Read these off the row that follows.
1) Which number is the entry just right of -0.154?
2) Which number is the entry just left of -0.154?
[-0.011  0.127  0.143 -0.109 -0.189 -0.154 -0.150 -0.072]
1) -0.150
2) -0.189

Questions about the table below.
1) Report the bottom entry of the column that holds the smallest entry.
2) Report the top-right entry.
3) Report the second-last entry, reading row by row.
4) Report the last entry of the largest entry's row.
5) Report the entry just right of 602.
6) Report the first entry in reading order.
7) Report the third smallest entry.
8) Report the entry just right of 853.
[[773 559 797 594 798 853 829 617]
 [534 564 419 830 528 487 671 468]
 [865 719 937 529 861 763 725 761]
 [428 612 249 890 358 362 597 408]
 [755 699 939 539 883 725 710 794]
 [423 615 158 989 276 227 561 340]
 [682 602 785 549 733 844 800 631]
 [389 628 515 779 374 438 632 547]
 [433 598 536 761 451 474 664 542]
 [757 680 747 669 645 594 648 658]
 [619 707 786 589 708 640 665 749]
 [499 684 386 824 360 409 568 481]]
1) 386
2) 617
3) 568
4) 340
5) 785
6) 773
7) 249
8) 829

Questions about the row below.
1) What is the first entry from the right?
2) What is the entry just left of 91?
3) What is the 3rd entry from the right?
[80 48 83 19 21 91]
1) 91
2) 21
3) 19

W =
[-52 46 44 -23 42 -39 -20 -62 45 -53 -20 30 34 50 -37 -53]
[-42 42 44 -16 41 -31 -12 -30 42 -21 -12 34 34 47 -17 -34]
[-41 54 54 -15 51 -30 -13 -44 54 -32 -12 43 45 58 -19 -38]
[-52 47 48 -22 45 -39 -19 -51 47 -39 -19 36 37 52 -29 -48]
[-42 48 49 -14 46 -30 -10 -37 48 -26 -10 38 39 53 -19 -37]
[12 -25 -26 -27 -21 -10 -30 24 -25 25 -30 -11 -12 -38 31 33]
[25 -26 -30 7 -28 19 6 -2 -27 -17 5 -30 -26 -29 -6 10]
[20 -34 -35 1 -34 13 2 11 -34 -4 1 -33 -31 -36 -1 13]
[-50 60 59 -65 62 -66 -64 -31 60 -7 -64 63 65 47 22 -9]
[14 -27 -27 -28 -22 -10 -31 32 -27 34 -31 -10 -12 -40 37 38]
[11 -24 -26 12 -26 15 12 -5 -25 -17 12 -30 -28 -21 -18 -6]
[15 -22 -23 -26 -18 -8 -29 30 -22 33 -29 -6 -7 -35 38 39]
[-52 43 44 -24 42 -40 -21 -45 44 -32 -20 34 35 48 -25 -45]
The second entry from the end, reading row by row: -25
Give the largest entry in the first column.
25
Give the entry directly above -44.
-30
Give the entry directly below 49.
-26
Give the 2nd entry, reading row by row.
46
Give the second largest entry.
63
Give the entry directly above -65.
1
Give the last entry in the row that holds the largest entry.
-9
Give the largest entry.
65
The entry just right of 20 is -34
Give the first entry on the main diagonal.
-52
Give the entry directly below the largest entry.
-12
The entry in the top-right corner -> -53
The last entry, reading row by row is -45
Give the second entry on the diagonal from the top-right corner.
-17
The first entry in the row that holds the largest entry is -50
Give the smallest entry in the first row.
-62
The top entry of the column that holds the smallest entry -> -39
The entry just right of -14 -> 46
Give the 4th-last entry, reading row by row.
35
The 3rd entry on the diagonal from the top-right corner -> 58
The third entry on the main diagonal: 54
Give the top entry of the column that holds the largest entry.
34
The bottom entry of the column that holds the smallest entry: -40
Give the entry just left of 52.
37
The entry directly below the smallest entry is -10
The 2nd smallest entry is -65
The entry directly below 41: 51
The third entry in reading order -> 44
The third-last entry, reading row by row -> 48

grid =
[[  0 -58  -1  -1   0  -1 -66   1]
 [ -4 -28   4  13   2  -2  39   0]
 [  0   8   4  -8   1   0 -41  -5]
 [ -3 -77  -1 -19   2  -1  16  -2]
 [  2  14   0   8   3   3 -64   0]
 [  4  66   2  -9   3   2 -35  -1]]
The 2nd largest entry is 39
The top-left entry?
A: 0
The largest entry in the first row?
A: 1
The entry just left of 14?
A: 2
The largest entry: 66
The second entry from the end, reading row by row is -35
The entry directly below the smallest entry?
A: 14
The last entry in the row that holds the largest entry?
A: -1
The first entry in the row that holds the smallest entry -> -3
The entry directly above the smallest entry?
A: 8
The fourth entry from the end, reading row by row?
A: 3
The last entry in the row that holds the smallest entry: -2
The third largest entry?
A: 16
The 2nd entry on the main diagonal -> -28
The entry in the bottom-left corner?
A: 4
The second entry, reading row by row?
A: -58
The minimum -> -77
The smallest entry in the last column: -5
The fifth entry in reading order?
A: 0
The entry just right of the largest entry: 2
The 2nd smallest entry: -66

Read these off the grid that follows.
1) Give the last entry in the row that holds the smallest entry.
2) Give the entry directly below the largest entry.
3) Give the last entry, reading row by row.
4) Give the third entry in reading order.
5) Give the entry directly above the largest entry.
6) Give the entry in the top-left corner.
7) Give the entry just left of the largest entry.
8) Give the entry just right of 54.
[-62 56 13 -65 10 23 -8 -69]
[-53 47 38 -59 31 -4 -37 -53]
[-58 52 29 -63 24 7 -26 -61]
[44 -44 -41 42 -46 -2 18 41]
[26 -27 -54 26 -56 22 38 16]
[-24 20 -49 -23 -47 51 47 -42]
[2 -5 52 -6 39 -54 -68 17]
[53 -52 -20 49 -29 -26 -6 57]
[-31 27 -44 -31 -43 52 44 -49]
[49 -48 -32 46 -38 -14 7 50]
[-24 20 55 -32 43 -39 -64 -14]
[-61 54 21 -65 17 16 -16 -66]
[49 -49 -32 47 -39 -13 7 49]
[-35 30 52 -42 42 -29 -57 -27]
[36 -36 -49 35 -52 10 29 29]
1) -69
2) -49
3) 29
4) 13
5) 17
6) -62
7) -6
8) 21
